45.8	67.7
1.9	4.8
4.1	9.3
45.2	66.3
51.8	79.9
41.9	71.8
-5.6	-7.6
24.1	28.6
47.3	83.2
42.1	60.1
50.4	79.8
15.4	14.0
:
51.8	79.9
50.4	79.8
47.3	83.2
45.8	67.7
45.2	66.3
42.1	60.1
41.9	71.8
24.1	28.6
15.4	14.0
4.1	9.3
1.9	4.8
-5.6	-7.6

42.0	-6.0	-45.7	39.3	-46.0	-22.1
34.1	-12.9	-35.8	27.0	-46.2	-30.0
26.2	-40.8	-23.6	25.8	-29.9	-69.5
19.0	-41.0	-24.8	22.1	-21.8	-36.9
-44.4	20.7	50.0	-44.2	57.3	56.6
36.3	-0.3	-48.9	33.7	-54.0	-13.0
9.8	-60.7	-18.4	15.8	-10.7	-58.6
:
42.0	-6.0	-45.7	39.3	-46.0	-22.1
36.3	-0.3	-48.9	33.7	-54.0	-13.0
34.1	-12.9	-35.8	27.0	-46.2	-30.0
26.2	-40.8	-23.6	25.8	-29.9	-69.5
19.0	-41.0	-24.8	22.1	-21.8	-36.9
9.8	-60.7	-18.4	15.8	-10.7	-58.6
-44.4	20.7	50.0	-44.2	57.3	56.6

-9.9	-27.4	34.7	42.3	13.7	-21.4
-7.8	-35.8	1.4	-20.7	33.6	51.9
-13.3	16.0	68.2	-31.5	-12.9	-16.5
:
-7.8	-35.8	1.4	-20.7	33.6	51.9
-9.9	-27.4	34.7	42.3	13.7	-21.4
-13.3	16.0	68.2	-31.5	-12.9	-16.5

-7.4	8.0	-5.8	9.4
35.2	-38.1	18.3	-47.4
64.4	-60.9	52.6	-61.1
-78.1	70.5	-63.9	68.4
-57.2	52.2	-70.5	40.3
:
64.4	-60.9	52.6	-61.1
35.2	-38.1	18.3	-47.4
-7.4	8.0	-5.8	9.4
-57.2	52.2	-70.5	40.3
-78.1	70.5	-63.9	68.4

-6.8	-33.4	34.0	32.2	-71.3	59.4	-55.2	-4.7	-50.8	-83.9	-9.9	84.4	-3.3	-9.3
18.9	-51.2	-57.2	-13.5	42.0	-9.8	-33.0	55.2	-22.0	-84.6	-12.0	4.6	-1.4	-21.6
:
18.9	-51.2	-57.2	-13.5	42.0	-9.8	-33.0	55.2	-22.0	-84.6	-12.0	4.6	-1.4	-21.6
-6.8	-33.4	34.0	32.2	-71.3	59.4	-55.2	-4.7	-50.8	-83.9	-9.9	84.4	-3.3	-9.3

48.2	18.8	-48.9	43.0	-51.5	6.8	19.3
25.9	-2.5	-25.4	23.7	-26.8	-6.7	8.8
60.3	27.9	-55.3	53.4	-55.2	12.6	30.2
49.7	14.8	-42.7	42.5	-43.0	2.8	22.0
55.0	26.1	-54.7	49.9	-56.3	12.3	26.0
-9.3	-29.0	-2.3	-6.7	-6.6	-25.4	-18.9
-0.3	-23.0	-1.1	0.0	-1.9	-22.1	-8.7
44.0	6.7	-25.8	31.5	-23.3	-5.4	17.7
-18.6	-42.3	14.1	-17.9	11.7	-36.5	-24.8
-7.4	-28.7	0.8	-1.0	-0.4	-23.5	-8.4
-16.1	-43.3	15.5	-19.5	13.1	-39.7	-28.3
89.8	58.7	-84.7	82.9	-83.0	36.0	54.7
:
89.8	58.7	-84.7	82.9	-83.0	36.0	54.7
60.3	27.9	-55.3	53.4	-55.2	12.6	30.2
55.0	26.1	-54.7	49.9	-56.3	12.3	26.0
49.7	14.8	-42.7	42.5	-43.0	2.8	22.0
48.2	18.8	-48.9	43.0	-51.5	6.8	19.3
44.0	6.7	-25.8	31.5	-23.3	-5.4	17.7
25.9	-2.5	-25.4	23.7	-26.8	-6.7	8.8
-0.3	-23.0	-1.1	0.0	-1.9	-22.1	-8.7
-7.4	-28.7	0.8	-1.0	-0.4	-23.5	-8.4
-9.3	-29.0	-2.3	-6.7	-6.6	-25.4	-18.9
-16.1	-43.3	15.5	-19.5	13.1	-39.7	-28.3
-18.6	-42.3	14.1	-17.9	11.7	-36.5	-24.8

-16.0	-9.2	14.8	-18.9	15.6	11.4	58.2	-5.8	-74.1	-49.4	-18.1	-44.4	25.8	-23.9	4.3
6.4	-33.1	14.8	-4.6	15.6	11.4	40.5	-5.8	-11.7	-5.5	-18.1	-36.6	-11.4	-23.9	0.0
:
6.4	-33.1	14.8	-4.6	15.6	11.4	40.5	-5.8	-11.7	-5.5	-18.1	-36.6	-11.4	-23.9	0.0
-16.0	-9.2	14.8	-18.9	15.6	11.4	58.2	-5.8	-74.1	-49.4	-18.1	-44.4	25.8	-23.9	4.3

18.5	33.4	17.4
-69.6	-17.2	-68.2
3.8	19.6	2.6
17.4	21.0	15.9
17.3	21.5	16.9
14.7	33.6	10.9
-31.8	-27.7	-30.2
3.4	-13.4	3.9
12.5	17.5	11.5
1.0	20.1	-0.2
:
18.5	33.4	17.4
17.4	21.0	15.9
17.3	21.5	16.9
14.7	33.6	10.9
12.5	17.5	11.5
3.8	19.6	2.6
3.4	-13.4	3.9
1.0	20.1	-0.2
-31.8	-27.7	-30.2
-69.6	-17.2	-68.2

45.9	-40.0
20.4	77.0
-28.1	52.9
0.9	-61.8
48.0	0.9
-47.9	42.4
-28.5	-35.1
-20.4	-68.0
-64.1	-10.2
-57.6	15.7
:
48.0	0.9
45.9	-40.0
20.4	77.0
0.9	-61.8
-20.4	-68.0
-28.1	52.9
-28.5	-35.1
-47.9	42.4
-57.6	15.7
-64.1	-10.2
---
3.1	3.1	-17.5	-17.3	5.0	-36.4	1.6	2.1	3.3	-5.6	0.5	0.5	19.0	-4.7	0.1	-0.4
4.0	22.7	-35.4	-10.6	-1.1	1.5	-14.6	-2.1	14.3	-6.4	5.0	0.0	18.1	-13.0	-0.2	-28.9
-4.6	-69.0	48.6	20.1	11.5	44.5	14.1	-1.2	-24.4	4.3	5.5	-10.7	-6.8	-6.1	3.7	-41.3
:
3.1	-17.5	-17.3	5.0	-36.4	1.6	2.1	3.3	-5.6	0.5	0.5	19.0	-4.7	0.1	-0.4	3.1
22.7	-35.4	-10.6	-1.1	1.5	-14.6	-2.1	14.3	-6.4	5.0	0.0	18.1	-13.0	-0.2	-28.9	4.0
-69.0	48.6	20.1	11.5	44.5	14.1	-1.2	-24.4	4.3	5.5	-10.7	-6.8	-6.1	3.7	-41.3	-4.6

-12.6	-16.1	1.4	-14.6	0.9	6.8	6.1	-3.0	-12.1	66.9
-13.9	-20.5	-9.0	-15.9	-0.4	-1.8	3.2	-0.2	1.6	84.0
-14.5	-20.5	-9.0	-16.5	-0.4	-1.8	3.9	-0.9	1.6	84.0
-15.2	-21.9	-9.0	-16.5	-0.4	-1.8	3.2	-0.9	1.6	89.7
-13.9	-19.0	-9.0	-15.3	-0.4	0.3	3.9	-0.2	-1.8	78.3
:
-16.1	1.4	-14.6	0.9	6.8	6.1	-3.0	-12.1	66.9	-12.6
-20.5	-9.0	-15.9	-0.4	-1.8	3.2	-0.2	1.6	84.0	-13.9
-20.5	-9.0	-16.5	-0.4	-1.8	3.9	-0.9	1.6	84.0	-14.5
-21.9	-9.0	-16.5	-0.4	-1.8	3.2	-0.9	1.6	89.7	-15.2
-19.0	-9.0	-15.3	-0.4	0.3	3.9	-0.2	-1.8	78.3	-13.9

-46.7	-45.2	-12.0	71.8
20.8	11.3	75.3	35.2
-19.9	-60.2	46.6	48.0
14.6	-36.1	50.5	79.4
:
-45.2	-12.0	71.8	-46.7
11.3	75.3	35.2	20.8
-60.2	46.6	48.0	-19.9
-36.1	50.5	79.4	14.6

67.5	82.9
68.5	-26.0
5.8	5.8
-20.6	11.8
-32.9	41.7
16.0	-40.8
25.0	-2.4
:
82.9	67.5
-26.0	68.5
5.8	5.8
11.8	-20.6
41.7	-32.9
-40.8	16.0
-2.4	25.0

-3.2	-57.8	-27.3	11.3	14.9	25.6	21.3	-20.0	30.4
-25.8	-76.1	7.2	35.5	29.7	18.4	7.7	-52.6	29.7
-23.1	-6.8	1.4	43.7	37.6	-41.9	47.2	-55.9	-23.8
27.2	-5.9	14.9	-8.5	6.7	-10.5	-66.2	45.1	22.5
19.6	-8.7	-23.1	-12.7	4.4	11.4	13.0	14.8	12.4
-11.5	42.7	-2.2	-46.7	-71.9	37.9	5.1	25.8	-26.9
34.5	46.7	2.8	-18.6	19.0	-6.2	15.5	12.9	-3.5
:
-57.8	-27.3	11.3	14.9	25.6	21.3	-20.0	30.4	-3.2
-76.1	7.2	35.5	29.7	18.4	7.7	-52.6	29.7	-25.8
-6.8	1.4	43.7	37.6	-41.9	47.2	-55.9	-23.8	-23.1
-5.9	14.9	-8.5	6.7	-10.5	-66.2	45.1	22.5	27.2
-8.7	-23.1	-12.7	4.4	11.4	13.0	14.8	12.4	19.6
42.7	-2.2	-46.7	-71.9	37.9	5.1	25.8	-26.9	-11.5
46.7	2.8	-18.6	19.0	-6.2	15.5	12.9	-3.5	34.5

-13.7	49.7	-69.1	39.2
5.3	-14.2	19.3	-7.3
11.2	-10.3	11.8	-4.9
11.0	-0.5	-14.5	-2.8
20.4	4.8	-11.2	-5.0
1.1	2.6	-1.6	1.8
:
49.7	-69.1	39.2	-13.7
-14.2	19.3	-7.3	5.3
-10.3	11.8	-4.9	11.2
-0.5	-14.5	-2.8	11.0
4.8	-11.2	-5.0	20.4
2.6	-1.6	1.8	1.1
